128 stands for zero in the data rows.
The table, row by row:
[153  71 182 133 129 130 148 138  97 176 120 125]
[ 75 110  97  96  89  63 100 173 124 101  71 137]
[108 153 144 112 164  79 136 126 102 105 149 182]
[160 127 131 120 139 155 140 115 126 138 149 122]
[124 125  79 143  85 102  92 147 181 145  57  86]
[167 129 121 141 132 177 133 108 144 147 142 101]
[134 174 112 155 143  97 124 112 165 135 125 129]
[148 122 130  96 144 108 132 127 118 125 145 152]
[ 77 153 131 130 132  98 127 129 116  93 135 159]
[105 116  96 148  83 151 108 146 145 127  78  84]
[ 87 118 100 136  87 132 112 139 150  98 108 107]
[153 169 101 141 146  41 112 135 177 158  82 133]
[210 143 131 146 160 189 141  93 157 173 150  92]
[ 99 151 107 134 124  53 110 144 142 126  84 144]
[189 144  89 132 132  90 108 116 198 166 106 106]
[157 126 138  97 153 120 135 125 113 128 154 150]
[136 161 120 147 139  98 120 128 147 149 100 125]
[210 139 102 151 135 145 118 114 179 196  95  75]
[ 85 152 149 129 146 126 139 125  93  95 158 165]
[144 129 120 105 138 106 127 129 132 131 131 140]
[156 123 125 114 136 136 131 137 114 154 111 116]
[112 125 109 153  98 180 117 121 152 120 124  90]
[139 118 154  79 162 128 148 130  71 113 173 174]
[115 115 126 134 111 174 131 125 122 114 138 109]
[ 95 120  99 123  93 110 108 142 155 101 107 117]
[ 91 107 110  95 102  79 109 167 112 109  85 140]
[122 102 155  51 159  84 140 159  43 114 136 192]
[241 166 191 102 246 131 177  98  67 193 186 180]
[ 92 116 122 155  86 208 123 122 127 100 131  88]
[ 31 100 113 117  72 129 109 158 107  61 117 131]
[182 127 121 117 144 116 125 134 132 169 113 121]
[102 113 126 112 114 147 128 133 108  98 137 131]
[166 138  99 104 132  63 112 131 173 146 113 139]
[ 85 145 169 133 153 170 152 115  70  93 176 159]
[177 131 124 123 149 144 133 111 139 150 142 121]
[147 127 117 124 127 132 120 125 148 130 127 121]
[ 85 115  76 141  67  98  90 160 169 115  52  91]
[109 119 119 117 114 135 121 135 123 104 129 127]
[140 120 107  75 132  33 110 162 125 136  93 159]
[102 116 129 115 115 154 130 131 111 101 140 129]
[228 151  98 131 156  97 124 107 201 185 120 110]
[115 125 112 122 112 125 120 132 136 114 122 121]
[144 122 143 107 145 153 141 124 103 121 157 141]
[138 172 112 144 144  66 120 117 167 136 120 147]
[170 129 127  99 151 106 130 124 134 140 141 145]
[ 82 117 109  90 106  71 112 153 120  87 115 157]
[ 93 145 141 132 138 113 133 141  95 117 119 149]
[ 89 157 117 176 113 153 121 118 151 107 125 110]
[ 82 111 171 106 140   0 132 152 111 122 126 209]
[ 77 113 123 106 103 133 119 147 109  85 126 138]
[119 133  74 149  83 107  97 134 200 127  83  87]
[ 65  62 141 164  56 135 112 157 133 136  74  92]
[159 124 110  73 149  26 118 159 125 144  92 165]
[ 91 111 102 117  88 106 106 161 127 116  77 112]
[111 107 142 131 112 201 136 140  80 123 126 105]
[129 126 119 161 105 205 128 112 145 127 132  81]
[130 111 131 121 119 159 129 140 104 133 116 113]
[154 128 123 172 113 227 132  97 152 146 140  69]
[226 133 141  97 189 127 143 122 107 185 137 137]
[127 168 112  92 166   0 113 139 152 118 115 199]
[ 73  95 144 145  90 235 133 142  69 103 126  91]
[ 57 154 107 144 104  77 110 137 146  86 108 144]
[116 122 121 149 104 188 128 121 139 118 134  95]
[121 111 128 138 109 190 128 134 107 130 114  95]
[140  81 174 170 106 192 149 110 127 162 144  94]
[ 92 129  71 141  72  81  87 147 198 111  74 102]
[203 180 137 119 203  73 142 102 145 172 154 169]
[104 110 169 200 104 146 136 122 130 168 102  99]
[149 141  70 173  87 134 100 120 224 147  85  63]
[ 80 109 143 154  93 249 140 120  90  92 154  92]
[167 143  77 181  97 152 105 111 224 160  95  58]
[188  70 219 112 174 158 174 127  50 191 163 146]
[200 144  99 171 125 178 123  96 202 175 118  67]
[104 160 114 123 141  46 119 134 145 109 122 168]
[104 115 167 191 116 130 142 112 149 149 127 117]
[102 165 109 180 114 138 119 111 170 119 117 105]
[ 58  97 131  65 110  74 123 178  57  81 109 180]
[ 88 119  98 146  82 143 109 137 160 105 105  98]
[219 140 117 126 156 125 124 119 157 192 108 105]
[204 175 153 116 210  86 155  98 121 164 170 174]
[211 145 110 118 159  89 124 115 174 173 129 125]
[132 119 135  79 143  96 129 138 100 115 146 164]
[177 124 142  66 179  75 139 131 106 137 155 180]
[144 127 118  75 146  51 122 143 127 121 129 171]
[152 123 141  86 159 111 139 125  97 125 156 163]
[138 121 150 159 126 255 148 102 106 129 167  86]
[ 70 118  79 114  77  56  92 160 170  91  83 127]
[ 99 165 114 155 124  96 117 121 162 116 120 132]
[ 57 143 124 169  97 145 116 141 120 101  96 109]
[139 126  89 150  94 128 108 140 170 154  77  79]
[149 119 146 128 140 195 147 115 102 128 164 118]
[176 171 148 144 181 132 150  96 133 152 161 145]
[ 89  50 190 154  95 205 151 139  63 141 130 104]
[151 119 142  71 164  91 140 137  88 118 159 179]
[153 128 121 140 124 167 128 111 149 142 135 102]
[143 164 140 125 171  92 137 111 127 133 151 164]
[231 151 103 151 150 142 126  94 198 191 125  87]
[145 123 128  92 147  96 128 133 118 127 142 155]
[102 102 136 114 112 169 132 147  81 118 120 123]
[153 139  86 107 122  42 108 140 186 137  96 135]
[116 132  67 118  91  35  90 147 200 118  74 126]
[103 118 114  81 122  59 117 153 117  96 122 165]
[221 110 144 154 142  75 130 108 200 213 112 110]
[112 155 149 109 166  79 139 127  98 105 155 184]
[ 64 110 121 131  87 167 122 139 112  83 128 111]
[184 166 172 164 190 214 165  78 108 161 191 126]
[225 143 127 117 174 124 139 103 155 175 148 124]
[129 145 178 115 179 150 158 122  50 131 160 167]
[168 163 161 127 192 126 155 103 109 140 178 164]
[171 136 109  95 150  64 120 128 155 148 122 151]
[ 44 150 111 147  98  95 111 135 139  81 116 144]
[125 155 162 130 172 147 152 113  90 118 175 162]
[139 166 103 125 146  25 110 138 164 153  83 149]
[189 137 122 115 151 115 130 114 151 153 137 130]
[176 139 144 204 138  88 130  98 212 201 113 101]
[ 11  56 162 152  48 167 130 155  98  87 119 109]
[126 109 169  70 168 138 155 133  42 104 185 185]
[172 122 168  76 184 145 160 121  65 133 185 174]
[ 50 114  77  72  81   0  84 181 155  71  76 175]
[153 132 104 127 122 118 115 119 166 135 115 113]
[112 117 122  98 122 110 124 139 114 101 134 148]
[194 173 163 184 185 230 166  68 130 169 184  99]
[ 37 136 148 139 117 159 138 131  72  66 159 154]
[ 66 103 130  49 124  46 123 169  72  67 135 203]
[192 165 153 134 191 117 148 109 112 175 141 145]
[203 163 174 119 210 127 159 105  84 177 161 162]
[129 108 136  91 135 116 129 151  82 129 121 150]
[ 26 136 115 209  62 219 116 135 128  94  93  65]
[ 82 101 153 120 115 216 144 129  63  81 168 123]
[  3 147  99 127  80  45  99 162 135  52  89 162]
[175 119 144 147 140 220 146 112 107 168 135  87]
[ 90 100 162  58 142 118 146 149  38  77 171 194]
[ 83 148 137 142 133 139 136 120 110  97 146 143]
[132  80 166 102 126  50 132 146 116 143 128 167]
[105 126  81 135  85  96  99 140 184 117  93 106]
[ 24 134 126 160  87 156 116 148  99  81 102 115]
[ 77 116 101 145  78 150 110 138 148  93 109 100]
[152 119 160 111 153 190 153 110  81 125 179 134]
[ 33  88 211 142 117 142 159 137  47  91 167 170]
[173 117 169  77 182 140 155 119  67 132 185 173]
[115 126  93 157  88 150 110 126 178 121 104  83]
[125  75 157 135 107  94 132 135 136 145 123 131]
[141 122 129 128 129 167 136 117 124 128 143 113]
[194 130 154 138 164 227 158  95 110 160 177 103]
[128 136  76 122 105  61 101 140 192 127  84 116]
[225 132 180  84 211 170 174  98  67 161 205 165]
Each row is made from 3 hidden switches, each on (1) or off (0), listed from the one that spreads the rows most. The rows also spread widely along 3 other directions, which tell nothing about the switches. Each is on in fewer than half of the rows of the table.
Further rows, each followed by whether each switch is on (1) or off (0), in that order:
[118 131  89 130  98  91 102 138 178 123  96 107] 0 0 0
[128 133  85  85 122   0  98 152 177 119  93 160] 0 0 0
[145 115 124  93 135  86 124 148 108 140 105 148] 0 0 1
[ 47 149 125 139 116 109 124 136 115  78 129 149] 1 0 0
[143 128 118 163 113 203 126 108 155 139 135  80] 0 0 0
[109 100 151  91 136 144 140 150  59 112 133 150] 0 0 1
[ 89 114 133 154  95 236 132 118 109  99 147  88] 0 0 0
[143 122 132 130 133 180 134 115 124 129 146 112] 0 0 0
[105 112 132  69 136  79 128 149  87  95 141 181] 0 0 0
[104 107 122 145  92 195 124 138 109 126 107  82] 0 0 1
[104 153 120 167 123 136 122 130 140 133  99 111] 1 0 1
[ 15  93 130 121  74 175 123 152  74  48 135 133] 0 0 0
[128 173 112 181 128 141 123 105 180 136 125 100] 1 0 0
[ 58 100 134 148  85 225 130 130  96  78 147  96] 0 0 0
[159 123 120  65 154  40 122 154 108 145 105 173] 0 0 1
[151 134  96  99 127  50 107 136 171 133 105 141] 0 0 0
[213 122 189  76 213 187 181  97  45 151 215 169] 0 0 0
[164 135 122 168 119 219 132  99 155 152 139  70] 0 0 0
[185 144  94 141 130 109 113 115 195 160 112 100] 0 0 0
[139 108 157 102 149 174 147 135  64 132 146 137] 0 0 1
[145 175 109 203 127 171 127  97 191 153 124  82] 1 0 0
[ 80 143 168 126 151 155 151 121  65  85 175 166] 1 0 0
[203 129 150  89 186 130 153 112 100 157 171 161] 0 0 0
[105 163 127 172 122 157 129 109 147 120 136 114] 1 0 0
[141 175 100 183 125 116 116 105 203 145 107 102] 1 0 0
[148 139  82 101 121  18 101 145 188 133  91 144] 0 0 0
[154 121 142 116 145 161 141 117 112 134 157 132] 0 0 0
[ 45 158  79 169  78  71  91 141 188  90  80 113] 1 0 0
[146 116 140 116 134 170 140 134  92 142 127 117] 0 0 1
[198 127 173 143 169 255 164  84  86 161 195  99] 0 0 0
[152 124 136  91 151 109 134 128 111 129 149 152] 0 0 0
[ 66 151 133 185 103 204 130 110 122  95 139  97] 1 0 0
[124 112 148  16 172   8 135 158  58  94 156 235] 0 0 0
[ 70 153 122 138 122  89 119 135 130  89 126 154] 1 0 0
[137  77 148 132 107  74 121 150 134 174  86 122] 0 1 1
[151 133 104 138 118 143 120 119 164 141 121 103] 0 0 0
[212 128 136 116 166 143 140 121 118 184 128 120] 0 0 1
[174  84 182 126 148 118 151 118 112 174 153 142] 0 1 0
[167  75 188 120 144 122 154 135  86 184 128 134] 0 1 1
[167 133 117 134 134 145 129 113 153 146 132 110] 0 0 0
[222 140 152 105 191 147 154 100 117 172 174 142] 0 0 0
[214 143 128 126 166 148 140 101 153 174 147 114] 0 0 0
[104 107 125  99 118 118 118 158  94 117 103 137] 0 0 1
[202 118 168 101 184 180 161 116  62 167 164 143] 0 0 1
[110 151 156 165 146 201 150 100 101 114 169 122] 1 0 0
[ 60 107 125 116  90 150 120 148 104  79 127 130] 0 0 0
[162 129 122 113 142 126 131 119 136 139 139 133] 0 0 0
[130 131  97 131 107 110 111 129 170 129 107 111] 0 0 0
[185 131 132 121 157 150 138 108 134 153 152 120] 0 0 0
[108 109 157 125 128 226 152 119  70 104 172 125] 0 0 0
[ 77 151 140 203 109 239 139  99 128 105 147  86] 1 0 0
[132 164 143 143 162 131 141 109 120 123 156 146] 1 0 0
[114 110 122 129 109 152 120 142 112 130 104 105] 0 0 1
[190 177 133 150 176 113 135  99 159 163 149 138] 1 0 0
[123 119 133 152 115 216 137 112 118 118 152  93] 0 0 0
[120 173 104 147 130  60 114 126 178 128 110 141] 1 0 0
[ 99 110 143 111 120 172 139 132  88  98 152 134] 0 0 0
[ 98 109 153 111 124 191 146 131  74  92 161 137] 0 0 0
[131 166 130 136 153  95 130 116 143 126 138 155] 1 0 0
[ 95 117 113  85 116  58 114 154 120  90 123 164] 0 0 0
[ 87 119 113 102 105  95 112 148 123  93 118 146] 0 0 0
[172 166 151 128 188 113 150 103 120 150 163 159] 1 0 0
[ 98 102 135 129 106 190 130 144  81 113 118 108] 0 0 1
[145 163 116 207 121 184 125 107 169 162 101  69] 1 0 1
[152  77 157 113 121  51 128 152 126 178  89 146] 0 1 1
[144 139  83 169  96 146 105 116 207 147  98  69] 0 0 0
[ 57 112 104 125  80 128 110 147 130  79 111 121] 0 0 0
[ 86 116 115 135  93 163 121 136 124  95 128 115] 0 0 0
[155 127  99 145 107 138 111 133 164 157  83  85] 0 0 1
[136 118 110 140 105 163 117 134 137 143  95  91] 0 0 1
[ 83 125  73 175  55 143  90 135 201 108  80  65] 0 0 0
[125 118 115 105 115 109 121 151 119 131  95 130] 0 0 1
[ 72 114 104 112  90 103 109 150 129  85 109 136] 0 0 0
[100 112 128  74 133  70 124 151  96  93 135 179] 0 0 0
[ 96 114 128  63 133  65 124 155  93  89 135 181] 0 0 0
[108 121  94 148  91 144 110 130 167 115 107  95] 0 0 0
[187 136 117  91 163  68 126 123 146 151 133 153] 0 0 0
[ 31 144 130 196  83 227 127 119 120  75 138  90] 1 0 0
[193 179 135 123 193  56 136 105 154 162 147 166] 1 0 0
[108 114 134 128 116 185 134 123 102 105 154 118] 0 0 0
[135 128 104 141 106 139 114 130 165 126 112 100] 0 0 0
[135 146  58 173  73 109  87 126 239 144  66  62] 0 0 0
[ 87 156 130 196 107 206 133 106 147 109 138  90] 1 0 0
[187  91 176 108 156  67 147 124 127 182 146 158] 0 1 0
[153 123 115 141 117 157 118 132 135 152 104  90] 0 0 1
[ 89  77 143 147  83 101 118 144 147 135 107 118] 0 1 0
[131 117 145  98 144 143 138 125  90 114 159 148] 0 0 0
[110 154 150 122 161 113 143 122  99 108 160 169] 1 0 0
[144  84 125 167  84  92 114 146 183 187  63  82] 0 1 1
[ 69 120 125 221  64 112 111 124 205 140  82  78] 1 1 0
[ 76 155 127 165 115 146 126 122 140 100 130 120] 1 0 0
